Some points, one per row:
[ 0.2  1.2  1.  -0.5  1.2  1.  -1.   1.1  1.2 -1.3  0.9  1.1 -0.9  1.2
  1.1 -1. ]
[-1.  -1.1 -0.9 -1.6 -1.1 -0.8 -0.7 -1.3 -1.1 -0.3 -1.4 -1.   0.  -1.1
 -1.6  0.4]
[-1.2 -1.2 -0.4 -1.1 -1.3 -0.3 -1.  -1.4 -1.2 -0.6 -1.3 -1.2 -0.8 -1.3
 -1.3 -0.6]
[-1.1 -0.7  1.2 -1.2 -0.8  0.9 -1.4 -0.9  0.7 -1.  -0.5  0.5 -1.2 -1.6
  1.1 -0.9]
[-1.2 -0.4 -0.6 -1.3 -1.7  0.3 -1.7 -1.1 -0.5 -1.1 -1.1 -0.5 -0.3 -1.3
 -0.8 -0.4]
[ 0.5  0.8  0.9  0.5  1.2  1.  -0.6  1.7  0.7 -0.7  0.8  1.1 -0.8  0.9
  0.8 -1. ]
[ 0.7  0.7  0.   1.5  0.2 -1.4  1.3  0.6 -0.4  1.3 -0.5 -1.1  1.1  0.9
 -1.   1.1]
[ 0.4  0.9  0.9  0.2  0.   1.1 -0.2  0.9  1.  -0.4  0.8  1.  -0.7  0.4
  1.1 -0.4]
[ 0.1  0.4  0.1  0.3  0.6  0.2 -0.3  0.5  0.3  0.1  1.6 -0.1 -0.5  1.1
  0.8 -0.8]
[ 1.1  1.3  1.2  1.   1.2 -0.9  0.8  1.   1.1  0.8  0.7  0.4  1.2  1.1
  1.1  1.3]
[1.  1.2 1.3 1.2 1.2 0.8 1.2 1.  0.7 0.6 0.7 1.2 1.  0.9 0.8 1. ]
[ 0.2 -0.6 -0.7  0.2 -1.2 -1.   1.1 -1.2 -1.4  1.4 -1.3 -1.2  1.1 -0.8
 -1.5  1.2]
[1.  1.  0.8 1.1 1.2 0.  1.2 0.7 1.1 1.1 1.2 0.5 1.3 0.9 1.  1.3]
[ 0.7  0.9  0.8  1.2  0.3  1.2  0.2  1.2  0.7  0.2  1.3  0.6  0.1  1.2
  0.8 -0.2]
[ 1.3 -0.2 -0.7  1.  -0.2 -1.6  1.  -0.4 -1.6  0.9 -0.7 -1.4  1.4 -0.6
 -1.2  1.1]
[-0.5 -0.9 -0.9 -0.7 -1.1 -1.3 -0.2 -1.8 -1.3 -0.9 -1.5 -1.1 -0.6 -1.7
 -1.4 -0.6]
[-1.3  0.   0.4 -1.1 -0.1  1.4 -1.2  0.3  1.3 -0.9  0.4  1.  -1.4  0.6
  0.7 -1.2]
[-1.3  0.3  0.8 -1.1  0.7  1.2 -1.   1.2  1.1 -1.   1.1  1.2 -1.1  1.4
  1.2 -1.5]
[-0.6 -1.4 -1.4 -0.6 -1.6 -0.8 -0.1 -1.1 -1.2  0.5 -1.4 -1.6  0.5 -1.
 -1.1  0.9]
[ 1.   1.1  0.9  1.1  1.4 -0.1  1.4  1.   1.1 -0.2  1.2  0.7  0.4  0.9
  1.2 -0.1]
Then 15 other points, each followed by its number:
[1.  0.9 1.1 1.3 1.3 1.3 0.4 0.7 1.1 0.9 1.2 1.2 0.7 1.1 1.  0.5] 0
[-1.   0.4  0.4 -1.4  0.8  1.1 -1.   0.2  1.2 -1.3  1.2  0.8 -1.   0.6
  0.9 -1.4] 1
[ 1.1  1.   0.2  1.3  0.7 -0.1  0.6  1.4  1.   1.2  0.8  0.1  0.7  0.9
  0.8  1.2] 2
[-1.6 -1.5 -1.  -1.2 -1.3  0.5 -1.4 -1.2 -1.7 -0.4 -1.  -0.3 -1.4 -1.3
 -1.  -1.2] 3
[ 0.5 -0.7 -0.4  0.9 -1.6 -1.1  0.9 -1.1 -1.5  1.4 -1.7 -1.5  1.4 -1.2
 -1.   1.2] 4
[ 0.1 -1.  -1.2 -0.1 -0.7 -1.3  1.2 -1.4 -1.6  0.4 -1.  -1.1  0.3 -1.2
 -1.5  0. ] 5
[-1.3 -0.7  0.3 -1.1 -0.4  1.4 -1.2 -0.7  1.  -1.5  0.   1.  -1.1 -0.2
  0.9 -1. ] 6
[-1.2  0.2  0.4 -1.1  1.   1.1 -1.1  0.7  1.1 -1.1  0.9  0.8 -1.6  0.7
  1.  -1.3] 7
[-1.1 -0.3  0.3 -1.   0.1  1.  -1.4  0.3  0.9 -1.5  1.   1.  -1.2  1.1
  0.8 -1.2] 8
[-0.7  1.5  0.9 -0.4  0.8  1.  -1.2  1.3  0.7 -1.3  1.   1.6 -1.3  0.6
  1.2 -1.4] 9
[-0.1 -1.2 -0.6 -0.3 -1.2 -1.1  0.7 -1.1 -1.3  0.6 -1.5 -1.   1.1 -1.1
 -1.3  1.5] 10
[-0.5 -0.1 -0.4 -0.1 -1.4  0.8 -1.3  0.2  0.3  0.  -0.9  0.1 -0.7  0.2
  0.7 -0.8] 11
[ 1.1  0.8  0.   1.4  1.1 -1.1  1.1  0.9  0.3  1.2  0.7  0.   1.2  1.1
  0.4  1. ] 12
[-1.4 -1.4 -0.6 -1.4 -0.1 -1.  -0.1 -1.2 -0.8 -0.8 -1.6 -0.6 -0.9 -1.6
 -1.3 -0.5] 13
[1.2 1.3 0.  1.1 1.3 0.3 1.4 0.7 0.4 1.1 0.5 0.7 1.2 0.7 0.7 1.3] 14
Which three of these numbered points are nearest to each point below, ignoring the 3 directions in which the first points spread most? Their numbers follow each, nearest first.
[-1.2  1.1  1.4 -1.3 -0.1  1.  -1.   0.2  1.  -1.2 -0.1  1.2 -1.3  0.5
  1.  -1.2] > 9 10 12
[ 1.3 -0.9 -1.   0.1 -0.5 -1.1  0.9 -1.2 -1.3  0.  -1.  -1.3  0.3 -1.4
 -1.4  0.2] > 5 6 14
[-0.9  0.2 -0.4 -1.2 -0.3  1.3 -1.  -0.1 -0.2 -0.6  0.   0.2 -0.9  0.1
 -0.1 -0.9] > 14 0 10
[-1.5 -0.1  0.2 -1.3  0.5  1.2 -1.4  0.2  1.2 -1.5  1.2  1.2 -0.8  1.1
  1.4 -1.2] > 8 1 6
[ 0.9 -0.8 -0.2  1.  -0.3 -1.4  1.  -0.3 -1.2  1.  -1.4 -0.8  1.2 -0.6
 -1.9  1.1] > 10 4 0
[-0.8  0.9  0.2 -1.   1.   1.1 -0.9  0.5  1.  -1.1  1.1  0.9 -1.2  0.5
  0.8 -0.6] > 7 1 14
[-1.3 -1.2 -1.  -1.1 -1.5 -0.9 -1.3 -1.5 -1.3 -0.2 -1.6 -1.3 -0.6 -1.4
 -1.1 -0.1] > 12 2 7
[-1.2  0.2  0.  -0.7  0.2  1.3 -1.6  0.7  1.  -1.1  1.1  0.4 -1.1  1.
  1.1 -1.1] > 2 8 12
